In the rows, zero is written as 128.
Families of rows that turns and mirrors carry onto each other, the same ones carrying the whole set onto itself: the rest of each named row's family, in list order:
3 families of 6 rows:
ral: [116 134 138 115  83 112 132 108 133 118 158 127 156 158 145 135 114 123
 123 133 146 126]
nogi: [144 116 149 155 126 148 137 160 126 121 150 149 135 126 119 123 130 145
 147 140 112 161]
Rabeg: [152 111 143  70 120 122 116 123 120 106 124 177 113 139 119 130 121 125
 140 149 139 130]
bovuz: [138 109 141 105 116 135 143 120 133 172 148 140 140 109 131 104 120 162
 166 141 142 162]
fisen: [151 106 140  82 108 114 112 120 115 105 125 167 110 143 107 119 121 132
 132 154 148 123]
mege: [102 105 101 100  98 104 154 133 102 128 118 145 123 140 114 120  96 135
 133 127 121 119]
fotif: [118 145 135 111  79 116 128 112 136 100 141 129 149 146 124 146 116 132
 124 147 138 119]
lipo: [118 113 137 105 113 133 136 125 139 178 143 151 148 118 135  96 128 153
 152 143 130 174]
gofaz: [123 116 137 106 106 135 138 116 143 176 147 149 160 116 126  89 126 153
 152 145 135 151]
siliv: [129 130 115 129 140 147 132 145 165 155 143 166 124 121 156 137 105 146
 122 140 137 136]
dokes: [129 117 147 145 128 144 147 165 126 113 151 145 128 126 113 121 128 131
 149 153 106 161]
mun: [ 88 107  99  93 106 113 144 127  99 122 134 143 115 129 119 132  93 142
 122 133 124 129]
tude: [128 119 150 159 135 151 136 148 132 113 145 140 134 131 125 118 128 152
 146 160 120 153]
zon: [149 101 145  82 101 123 120 108 105 111 116 167 116 142 126 129 126 144
 140 147 135 124]
Toz: [109 127 141 100  88 119 133 117 138 105 155 135 156 161 133 143 111 125
 118 136 142 117]
Bobub: [138 128 115 123 145 139 137 145 148 151 141 170 120 131 163 143 112 144
 116 135 151 135]
zibo: [ 93 107  98 109 105 121 145 139  99 130 124 148 121 138 104 113 103 143
 130 133 114 117]
zubir: [128 128 104 116 147 148 148 145 154 155 135 159 137 126 146 151 115 151
 121 147 138 144]

Same family as siliv: nogi, fisen, mege, lipo, Toz
Same family as zibo: ral, Rabeg, gofaz, dokes, Bobub

Families of rows that turns and mirrors carry onto each other, the same ones carrying the whole set onto itself: the rest of each named row's family, in list order:
4 families of 8 rows:
Limi: [140 131 140 138 145 134 121 145 142 136 107 143]
tudu: [126 123 112 135 107 119 109 139  71 146 147  98]
Riv: [137 131 123 137 103 125  83 148  81 130 147 107]
Lupas: [119 127 109 139 106 129 120 138 103 127 168  94]
raku: [127 136 129 139 116 127 114 127  87 117 170  99]
nazam: [128 107 106 133 119 124 107 139  79 154 140 103]
Tumu: [151 142 146 131 154 133 131 141 121 152 107 136]
nemos: [135 150 148 142 143 129 143 134 138 123 128 133]
mupu: [131  98 113 130 127 136  84 141  99 140 136 116]
Lofeb: [144 170 150 131 120 133 125 159 132 127 120 132]
punap: [126 103 107 137 129 136 134 116  95 138 150 105]
kolu: [129 133 114 144 107 127 133 122  79 128 156  98]
met: [156 156 146 133 137 128 116 153 110 152 101 136]
sen: [146 154 144 127 125 134 114 163 135 136 109 139]
Pag: [137 150 139 137 139 129 165 136 132 142 127 123]
zazuz: [134  98 100 135 117 135 106 134  89 149 128 113]
vop: [124 105 121 132 141 137 114 121 105 127 161 108]
ninoz: [121 105 109 131 129 127 122 128  85 150 152 100]
Fepan: [149 152 131 137 112 125 122 166 117 157  96 131]
moben: [149 159 153 134 150 129 146 135 117 141 123 129]
tomuz: [140 162 151 129 135 136 137 149 139 128 128 132]
Nozum: [122 121 113 136 117 122 125 128  77 143 159  95]
Zet: [147 153 143 143 120 126 105 162 125 134 101 140]
mas: [137 127 108 141  95 126 105 141  74 139 135 104]
Fotof: [117 106 102 134 121 135 119 136 113 135 160 102]
nuko: [122 105  98 134 109 132  98 149 107 142 146 105]
Sem: [154 174 153 138 131 123 132 147 105 142 116 127]
ren: [142 173 153 148 117 122 126 150 120 120 123 130]
notus: [142 128 127 132 139 133 139 150 134 158 104 134]
terof: [124 127 105 138  94 126 100 151  96 133 154  99]
Kaga: [141 146 145 126 139 141 127 153 145 136 116 139]
bes: [145 174 141 142 110 121 146 153 113 140 122 120]

Same family as Lupas: Tumu, met, moben, Fotof, nuko, Sem, terof
Same family as mas: Limi, nemos, punap, kolu, zazuz, Zet, ren
Same family as vop: Riv, raku, mupu, Pag, Fepan, notus, bes

Families of rows that turns and mirrors carry onto each other, the same ones carrying the whole set onto itself: the rest of each named row's family, in list order:
4 families of 8 rows:
sunom: [157 121 136 114  98 134 116 109 110 126 127 118 112 113]
Sed: [127 165 124 125 123 137 114 165 120 120 139 168 155 140]
Dofi: [157 161 116 135 132 144 115 147 111 115 132 186 150 144]
zilu: [146 180 127 143 146 146 110 149  96 118 132 157 145 155]
vov: [158 156 122 118 133 148 103 146 105 118 130 173 158 154]
gigar: [163 120 135 126 118 113 121 137 105 120 133 119 108  99]
kar: [151 165 109 136 119 141 101 156 102 101 130 177 137 143]
Zed: [156 161 131 126 143 149 113 141 105 123 130 168 151 171]
Fes: [149 115 148 134 102 121 148 119 109 117 126 127 116 111]
bifa: [146 179 120 146 139 145 109 154  99 113 134 166 147 141]
fubed: [148 117 154 131 109 122 148 115 107 121 125 119 115 123]
zafa: [147 173 118 151 134 137 118 147 104 106 131 172 126 160]
kefu: [162 124 147 131 131 111 129 130 101 125 133 108 102 122]
rir: [149 112 155 120 104 125 138 117 102 121 124 115 122 122]
nor: [145 113 146 130 110 135 138 115 101 138 120 116 107 143]
zipa: [149 168 128 134 137 142 106 143  95 113 128 156 131 179]
ribo: [127 162 132 117 129 140 109 161 116 125 137 156 158 155]
gukik: [148 174 119 134 135 148 100 157  95 113 132 163 152 140]
Geve: [156 127 131 131  99 129 129 109 116 122 127 128 105 103]
bisud: [164 118 143 118 123 115 117 134 100 124 131 108 109 114]
zutu: [154 166 125 141 144 143 126 141 111 119 131 178 142 161]
dunuv: [149 108 127 134  93 134 133 126 108 127 122 138 111 105]
Sogo: [125 168 136 129 137 137 122 157 118 127 138 155 150 163]
lozep: [150 111 147 122  98 124 136 121 106 117 126 124 123 109]
div: [126 170 128 136 133 134 126 160 122 123 140 168 147 148]
Vuro: [162 126 140 139 126 110 134 133 106 121 134 117  99 108]
mavep: [145 117 136 149 107 130 150 118 109 132 122 133 100 124]
rim: [152 159 119 118 124 146  89 152  95 108 127 160 143 162]
muzur: [156 127 146 122 109 133 126 101 109 130 126 110 106 130]
Vep: [149 104 137 116  95 138 121 123 100 133 119 122 118 126]
Pup: [148 175 127 131 141 149 100 152  92 118 132 154 152 154]
Gofav: [154 132 140 139 111 128 139 102 115 127 128 121  98 120]

Same family as ribo: Sed, gigar, kefu, bisud, Sogo, div, Vuro
Same family as sunom: Dofi, vov, Zed, Geve, zutu, muzur, Gofav

